[[104 145 146 149 140 144]
 [123 147 124 105 125 124]
 [130 115 153 153 121 107]] Out: 121

[[116 115 132 110 101]
 [120 155 130 136 116]
 [123 125  98 113 142]] Out: 113

[[127 109 131 107]
 [120 137 102 144]
 [125 136 135 140]] Out: 135

[[112 120 147 112 106]
 [128 109 144 123 111]
 [141 131 118 156 140]] Out: 156

[[136 107 128 112 110 138]
 [137 143 112 139 100 117]
 [133 127 135 133 123 127]] Out: 123

[[123 149 125 130 155]
 [134 145 130 125 116]
 [144 121 125 128 122]] Out: 128
---
[158 142 135 149 128] → 158
[131 133 119 106 135 109 136] → 131
[137 131 156 118 117] → 137
[140 153 142 110] → 140
[111 124 152 135 115 109] → 111
[142 134 139 153 129] → 142
---
[[124 129 112 126 123 127 110 146]
 [118 131 107 125 123 125 115 126]
 [121 131 106 123 128 128 116 136]
 [113 134 110 123 122 125 116 133]
 [123 129 118 127 130 127 117 136]
 [124 129 114 131 123 126 116 145]
 [128 127 130 132 133 125 129 136]
 [116 132 111 125 118 131 113 134]
 [130 122 119 132 129 124 116 128]
 [124 128 117 126 121 135 116 120]]
128

[[132 127 131 126 135 129 112 133 146 139 125 119 129 131 115]
 [133 120 125 123 134 134 123 133 130 131 153 132 115 121 124]
 [131 122 127 130 129 131 131 120 114 128 121 141 125 121 124]
 [117 125 132 134 134 121 143 113  98 118 114 133 125 121 125]
 [125 135 132 121 119 130 131 139 131 126 138 126 130 141 132]
 [123 124 126 134 144 120 129 124 127 123 133 116 121 118 128]
 [116 144 138 124 121 122 137 135 138 123 126 118 144 145 133]]
144

[[107 132 136 120 116 127 121 124 134 140 137 134 130 118 122 122]
 [124 122 132 138 141 125 136 133 109 130 121 140 141 124 139 127]
 [118 136 120 127 133 144 128 114 121 139 125 119 132 119 139 137]
 [125 126 130 127 130 127 127 135 122 130 126 131 129 127 132 128]
 [125 124 131 135 140 120 133 130 116 128 128 134 139 127 136 127]
 [130 128 126 124 135 128 123 127 114 112 129 140 125 129 120 133]
 [126 125 128 124 132 111 121 125 127 122 132 129 132 130 130 126]
 [126 134 130 124 127 121 121 134 128 132 134 135 122 124 138 128]
 [137 131 109 119 117 139 117 103 130 121 117 126 122 124 124 133]
 [125 125 128 121 124 129 123 136 124 128 123 131 125 128 128 130]]
125

[[128 128 127 128 128 128 129 129]
 [128 128 128 129 128 128 129 129]
 [128 128 128 128 128 130 140 129]
 [128 129 139 155 135 134 141 129]
 [128 129 128 128 132 134 141 129]
 [128 129 127 128 128 133 140 129]
 [128 129 139 156 135 134 140 129]
 [128 128 128 128 128 128 130 129]
 [128 128 139 155 135 133 141 129]
 [127 128 140 156 135 133 140 129]
 [128 128 128 129 128 129 129 129]
 [129 129 140 155 135 133 140 129]]
129

[[116 132 122 125 125 130 124 125]
 [118 128 108 129 117 130 112 131]
 [121 130 104 117 129 129 113 140]
 [132 119  98 133 116 127  99 138]
 [135 119 109 134 125 121 112 139]
 [133 121 109 139 122 123 116 146]
 [129 128 129 132 135 127 123 134]
 [111 136 107 121 127 129 111 143]
 [117 138 134 125 138 129 131 139]]
138

[[116 128 134 132 118 121 142 127 115 130 131 138 130 136]
 [114 125 136 135 122 120 138 127 117 125 130 137 131 131]
 [126 132 120 118 132 123 134 128 123 129 138 132 129 125]
 [134 129 131 120 141 117 135 118 129 142 135 125 127 125]
 [126 130 119 114 106 127 126 130 121 125 132 139 131 122]
 [121 126 124 126 135 120 130 120 129 127 135 130 131 124]]
126

[[122 120 135 111 142 136 114]
 [116 121 123 133 132 122 146]
 [126 127 125 130 123 119 134]
 [120 122 118 116 136 121 120]
 [121 114 126 108 127 126 132]
 [140 141 123 149 111 133 128]]
141

[[127 126 132 128 132 126 123 136 141 128 130 112 134 146]
 [128 127 128 128 129 128 127 129 129 129 126 127 128 130]
 [128 131 126 128 129 130 121 128 133 127 126 128 127 131]
 [127 126 134 127 133 124 121 139 145 128 131 106 135 154]
 [127 128 125 127 129 131 122 126 132 128 124 128 128 133]
 [129 131 123 128 128 130 118 127 135 130 124 130 129 134]
 [127 125 130 128 132 124 125 136 142 129 129 112 134 147]
 [129 129 126 128 128 130 123 129 130 130 125 130 128 132]
 [128 129 125 128 128 132 127 127 126 128 127 129 127 131]
 [126 129 127 127 129 130 128 128 127 130 128 128 128 130]
 [128 130 126 126 129 131 127 126 126 128 127 128 127 129]]
130
